The rows below fall into families. The same turns and mirrors carry the whole set onto itself and the rows of a family onto each other. For each named row, which other rows are in its family? Write them in the order they are listed.
These 32 rows form 4 families of 8 rows each.
lamos: .14 .02 .04 -.40 -.12 .24 .14 .18 -.34 .10 -.14 .13 -.02 -.35 -.05 -.12
 .19 -.09 .27 -.14 .01 .09 .08 .24 -.21 -.03 .13 -.18 .23 -.08 .01 -.17
 -.12 .08 -.05 .16 -.06 -.22 .12
zeni: -.03 .00 -.32 -.12 .02 .09 -.01 .15 .02 .07 .01 .29 -.31 -.22 -.02 .04
 .10 -.24 -.07 -.14 .10 -.18 .10 -.02 -.25 .17 -.53 .14 -.31 .20 .01 .08
 -.02 -.10 .16 .07 -.36 -.03 .22
rap: .02 .25 -.01 -.16 .00 -.12 .17 -.03 .00 .03 .02 -.12 -.22 .08 -.20 .35
 -.05 -.21 -.25 -.02 .01 -.08 .02 .00 -.10 .08 -.16 -.19 .05 -.13 .16
 -.23 .33 -.12 -.17 .22 -.11 .12 -.39
kapa: -.10 -.02 -.20 .04 .11 .10 .06 .04 -.13 .07 -.02 .24 .08 -.09 -.26 .10
 -.19 -.11 .19 .41 -.28 -.19 -.09 .20 .16 .23 -.07 -.04 .00 -.15 -.07
 -.03 .07 -.02 -.36 -.07 -.10 .08 .38
Mez: -.05 -.24 .06 .05 .07 .18 -.15 .23 -.12 .11 .01 .27 .12 -.06 .26 -.32
 .10 .04 -.01 .01 .06 .15 -.08 -.05 .08 -.06 .06 .11 -.09 .30 -.21 .23
 -.29 .09 .09 -.15 .04 -.16 .51
zosu: -.18 .08 -.10 .25 .23 -.16 -.25 -.03 .21 -.05 .16 -.11 .03 .22 .09 .08
 -.08 .03 -.38 .12 .09 -.16 -.03 -.31 .25 .14 -.20 .11 -.23 .20 -.03 .22
 .08 -.14 -.10 -.16 -.08 .18 .04
tupe: -.09 -.18 .13 .10 .01 .19 -.20 .18 -.11 .04 .03 .28 .21 -.16 .22 -.25
 .11 .13 .02 -.07 .04 .08 -.03 -.14 .08 -.05 .09 .08 -.04 .32 -.18 .24
 -.27 .13 .10 -.20 .14 -.09 .47
Bipa: .02 .06 -.30 -.12 .04 .14 .00 .25 .03 .12 -.05 .23 -.26 -.32 .04 .13 .22
 -.17 -.10 -.03 .10 -.07 -.03 -.03 -.32 .21 -.40 .17 -.29 .18 .06 -.01
 -.13 -.14 .23 .07 -.35 -.10 .23
dib: .01 .03 -.33 -.16 .03 .10 -.03 .14 .08 .19 -.01 .26 -.36 -.26 .05 .09
 .19 -.21 -.08 -.04 .13 -.10 .12 -.04 -.25 .17 -.46 .17 -.21 .15 .10
 -.09 -.07 -.17 .13 .04 -.41 -.05 .24
Guv: .00 -.02 -.26 .01 .21 .07 .05 .05 -.13 .11 -.04 .25 .09 -.05 -.26 .15
 -.26 -.04 .23 .42 -.28 -.14 -.14 .09 .17 .24 .00 -.10 -.09 -.12 .03 .04
 .05 -.02 -.31 .05 -.14 .08 .31
riri: .20 -.03 .10 -.33 -.16 .24 .20 .17 -.31 .17 -.16 .18 -.11 -.25 -.10 -.14
 .07 -.17 .25 -.16 -.04 .11 .03 .21 -.24 -.05 .14 -.15 .22 -.11 -.02
 -.23 -.09 .13 .06 .17 -.03 -.26 .01
Laper: .05 .03 -.23 .09 .12 .04 -.04 .00 -.12 .07 -.01 .25 .06 -.11 -.22 .19
 -.15 -.07 .23 .45 -.18 -.14 -.12 .20 .23 .22 -.07 .00 -.06 -.10 -.01
 .03 -.02 -.10 -.32 -.15 -.06 .08 .37
pif: .17 -.11 .12 -.30 -.12 .22 .22 .24 -.36 .09 -.12 .19 .00 -.26 -.17 -.08
 .10 -.18 .23 -.08 .01 .15 .07 .23 -.19 .00 .12 -.12 .30 -.16 -.02 -.23
 -.14 .05 .02 .17 .02 -.15 .06
bavad: -.01 .01 -.23 -.01 .18 .19 .00 .02 -.04 .10 -.03 .24 .10 -.12 -.25 .16
 -.24 -.10 .17 .38 -.21 -.21 -.18 .16 .11 .29 .01 -.01 -.02 -.10 .06 .03
 .05 -.04 -.31 -.04 -.17 .15 .37
zelo: .00 .06 .26 -.14 -.10 .05 -.01 .05 .00 -.01 -.04 -.19 -.10 .02 .20 -.21
 .14 -.08 -.35 -.45 .26 .13 .10 -.28 -.25 -.18 .02 -.02 -.01 .18 -.02
 -.04 -.03 .04 .31 .16 -.05 -.08 -.29
rek: -.13 .20 -.10 .26 .15 -.15 -.30 -.19 .22 -.02 .08 -.13 -.03 .18 .17 .08
 -.11 .01 -.36 .08 .05 -.18 -.09 -.31 .14 .04 -.16 .08 -.36 .24 -.02 .22
 .11 -.12 -.03 -.16 -.12 .16 .02
Dig: .13 .27 -.09 -.14 .00 -.10 .12 -.13 -.02 .02 -.07 -.22 -.23 .06 -.25 .26
 -.14 -.28 -.14 .07 .00 -.10 .02 .07 -.11 .11 -.13 -.11 .00 -.24 .12
 -.24 .24 -.20 -.10 .23 -.25 .08 -.39
voge: .03 .02 .32 .09 .02 .01 -.02 -.02 -.15 -.05 .00 -.21 .28 .22 -.06 -.14
 -.18 .08 -.01 .00 -.10 .05 -.11 -.03 .27 -.09 .40 -.21 .20 -.05 -.12
 .07 .07 .14 -.16 -.03 .28 -.04 -.15
kal: .17 .30 -.02 -.15 .06 -.10 .13 -.05 -.14 .01 -.02 -.10 -.21 .01 -.19 .36
 -.09 -.19 -.20 -.07 -.01 -.17 .00 .01 -.13 .13 -.13 -.09 .11 -.21 .11
 -.26 .31 -.11 -.12 .23 -.14 .06 -.41
Beve: .03 .04 .32 .07 -.01 -.03 -.07 -.20 -.17 -.08 .01 -.17 .24 .22 -.04 -.13
 -.23 .03 -.04 .04 -.03 .06 .01 -.05 .30 -.15 .36 -.17 .25 -.12 -.10 .02
 .10 .10 -.22 -.05 .24 .09 -.14
nozo: -.09 .08 -.03 .33 .18 -.14 -.18 -.09 .25 .00 .10 -.09 -.04 .28 .07 .10
 -.20 -.08 -.38 .12 .07 -.13 -.08 -.31 .23 .09 -.18 .17 -.27 .16 -.05
 .16 .13 -.09 .04 -.13 -.07 .20 -.06
viv: -.13 -.22 .01 .11 .01 .20 -.19 .11 .01 .10 -.02 .14 .17 -.08 .19 -.38
 .09 .02 .09 .06 .07 .10 .00 -.05 .16 -.08 .09 .09 -.14 .31 -.16 .25
 -.31 .10 .10 -.21 .05 -.09 .49
gafov: -.06 .03 -.01 .34 .16 -.16 -.20 .00 .22 .01 .10 -.09 .00 .28 .13 .04
 -.23 -.01 -.38 .09 .09 -.15 -.07 -.28 .26 -.04 -.15 .13 -.27 .22 -.02
 .14 .12 -.13 -.09 -.19 -.17 .19 .05
popa: .05 .08 .23 -.08 -.14 .06 -.11 .08 .05 .03 .03 -.17 -.16 .04 .26 -.19
 .22 -.06 -.36 -.47 .30 .12 .16 -.17 -.14 -.17 -.08 .04 .08 .22 -.07
 -.05 -.02 .00 .27 -.05 .02 -.16 -.27
rus: .12 .04 -.03 -.42 -.11 .29 .16 .12 -.32 .12 -.10 .19 -.04 -.28 -.13 -.10
 .21 -.12 .25 -.13 -.04 .14 .10 .22 -.21 .10 .09 -.18 .24 -.12 -.05 -.14
 -.10 .12 .04 .20 .05 -.25 .00
vepin: .13 .10 .19 -.13 -.04 .00 -.11 .07 .03 .05 .00 -.18 -.16 .05 .23 -.17
 .18 .00 -.29 -.46 .31 .14 .08 -.30 -.14 -.14 .00 .00 -.03 .26 .02 .02
 -.05 -.01 .31 .08 -.02 -.14 -.32
Dipi: .02 -.20 -.02 .09 .07 .22 -.22 .15 -.10 .11 -.03 .19 .16 -.09 .19 -.40
 .02 .08 .11 -.01 .00 .04 .02 -.09 .13 -.03 .11 .13 -.08 .24 -.22 .24
 -.33 .10 .13 -.24 -.02 -.19 .45
Tetu: .08 .31 -.06 -.14 -.01 -.09 .11 -.10 .02 .03 -.03 -.21 -.21 .03 -.25 .26
 -.12 -.15 -.13 -.05 -.04 -.22 .09 -.03 -.06 .13 -.12 -.16 .09 -.20 .16
 -.26 .30 -.12 -.12 .15 -.14 .08 -.43
des: .07 .05 .29 .11 .14 .00 -.05 -.06 -.12 .02 -.02 -.23 .23 .14 .00 -.07
 -.18 -.02 .04 .13 -.13 .05 -.10 .03 .24 -.13 .45 -.23 .23 -.06 -.12
 -.06 .08 .06 -.18 -.07 .33 .02 -.16
peb: .06 .08 .24 -.06 -.11 -.09 -.06 .06 -.06 .00 -.01 -.19 -.14 .04 .26 -.18
 .24 -.05 -.30 -.41 .28 .16 .17 -.23 -.09 -.24 -.04 -.01 .00 .19 -.08
 -.05 -.06 .03 .28 .07 .10 -.17 -.30
zeg: .06 .06 .27 .05 .03 .02 -.02 -.04 -.12 .07 -.01 -.21 .25 .20 .00 -.10
 -.13 .14 -.05 .10 -.07 .16 -.07 -.06 .31 -.11 .46 -.19 .29 -.09 -.08
 -.10 .03 .08 -.20 -.06 .23 -.03 -.17
zopo: -.03 .03 -.30 -.14 -.08 .09 -.02 .13 .01 .08 -.02 .27 -.26 -.24 .01 .05
 .18 -.13 -.16 -.13 .20 -.10 .08 -.10 -.22 .19 -.50 .23 -.28 .14 .07 .04
 -.07 -.07 .17 .10 -.43 -.06 .23

The rest of the family of des: lamos, bavad, kal, nozo, viv, peb, zopo
The rest of the family of voge: kapa, Mez, zosu, dib, riri, vepin, Tetu
The rest of the family of Bipa: tupe, Laper, pif, zelo, rek, Dig, Beve

The rows below fall into families. The same turns and mirrors carry the whole set onto itself and the rows of a family onto each other. For each named row, which other rows are in its family? Write them in the order they are listed.
These 40 rows form 10 families of 4 rows each.
Fid: .09 .22 .13 -.26 .15 -.19 -.14 -.10 .02 -.08 -.03 .27 .26
nasi: .18 -.01 -.28 .14 .10 .36 .16 -.12 .04 .06 -.06 .06 -.02
Nune: -.22 -.28 .32 .05 .15 -.18 .00 -.20 .03 -.03 .26 -.08 .14
bevi: -.02 -.24 .33 -.02 .18 -.07 -.35 -.10 .07 -.20 .11 -.07 .23
ral: .21 -.13 -.30 .03 -.13 .23 .03 -.08 .07 .10 -.10 .24 -.12
zafa: -.13 .10 .18 -.46 .08 -.05 -.12 -.15 -.12 -.14 -.04 .11 .32
delag: -.16 -.02 -.22 .02 -.10 .14 .07 .31 .18 .11 .02 -.27 .10
Tekik: -.15 .15 .14 -.39 .16 -.25 -.03 -.15 -.07 -.12 .06 .04 .18
Nov: -.08 -.17 .23 .00 .29 -.09 -.29 -.25 -.03 -.11 .28 .03 .09
zav: -.02 .09 -.22 -.14 .07 .15 .10 .30 .02 .26 -.07 -.21 .19
semak: -.02 -.01 .11 -.39 .06 -.13 -.03 -.27 -.04 -.15 .00 -.06 .45
maka: -.09 -.35 .22 .06 .09 -.23 .01 -.25 .08 -.06 .28 .10 .06
zat: .02 -.10 .35 .12 .18 -.22 -.06 -.11 -.10 -.11 .24 -.03 -.03
Duris: -.06 .27 .21 -.29 .09 -.21 -.04 .01 -.08 -.13 -.02 -.17 .23
buli: -.08 -.28 -.22 -.05 -.13 .15 .09 .28 -.01 .15 .03 -.24 .29
diron: -.05 -.01 -.10 -.07 -.26 .18 .06 .42 .08 -.03 .03 -.03 .24
per: -.09 -.08 -.13 -.06 -.09 .27 .11 .35 -.05 .23 -.16 -.13 .09
Teg: -.19 -.17 -.27 -.09 -.14 .09 .07 .38 -.09 .17 -.02 -.04 .14
nazav: .05 .17 .14 -.39 .22 -.18 -.17 -.13 -.14 -.07 .04 .13 .23
fela: -.18 -.24 .23 -.04 .15 -.21 -.18 -.29 -.03 -.10 .25 -.10 .01
Guga: -.06 .20 .21 -.35 -.01 -.15 -.19 -.19 -.18 -.08 .02 .12 .22
favav: .07 -.28 -.12 .11 -.08 .40 .16 -.24 .13 .02 -.09 .11 .09
lisos: -.06 .18 .29 -.30 -.04 -.14 .09 -.25 -.18 -.08 .04 .14 .11
nevid: .10 -.14 -.30 .29 .03 .14 .08 -.15 .10 .07 .00 -.07 -.17
rubo: .07 -.30 -.43 .07 .05 .23 .10 -.11 .06 .01 -.17 .03 .01
kuper: -.02 -.17 -.25 .11 -.05 .31 .24 -.28 .11 .06 -.19 .02 .17
Zapep: .01 -.18 .34 -.09 .07 -.07 -.22 -.09 .01 -.12 .33 .15 -.11
limu: -.08 -.34 .34 -.06 .19 -.12 -.19 -.18 -.05 -.23 .12 -.05 .07
nuka: .00 -.04 -.22 -.02 -.13 .19 .03 .42 -.09 .06 -.03 -.12 .04
Vemu: .09 -.18 -.33 .26 -.13 .24 .02 -.09 -.01 .00 -.17 .02 -.01
bivif: .08 -.28 -.37 .11 .00 .25 -.02 -.15 -.02 .11 -.14 .19 .02
lonev: .05 -.10 .31 .09 .23 .01 -.19 -.35 .03 -.07 .13 -.05 -.05
zik: -.14 -.26 .25 .02 .09 -.06 -.24 -.20 -.06 -.26 .25 .07 .01
Guvob: .00 .16 .22 -.30 .14 -.20 -.13 -.22 .07 .05 -.14 -.03 .30
Kup: -.11 -.05 -.29 -.05 -.15 .22 .00 .33 -.08 .24 .09 -.04 .09
Tiv: .10 -.18 -.47 .12 -.01 .11 -.02 -.04 .18 -.03 -.15 .01 .15
Gelis: -.04 .00 -.10 .07 -.11 .18 .00 .47 .08 .05 .07 .01 .09
Lofe: .06 .11 .12 -.37 .13 -.21 -.10 -.02 .03 .06 .05 .23 .41
bil: -.11 -.10 -.16 -.05 -.05 .27 .20 .25 -.06 .32 .12 .01 .02
Neto: .04 -.23 -.31 .09 -.08 .35 .05 -.20 .03 .12 -.21 -.07 .01

The rest of the family of bil: bevi, lisos, Tiv
The rest of the family of nazav: fela, nuka, Neto
The rest of the family of semak: ral, buli, Zapep
The rest of the family of Kup: Guga, rubo, limu
The rest of the family of zav: Duris, nevid, lonev
The rest of the family of diron: maka, favav, Lofe

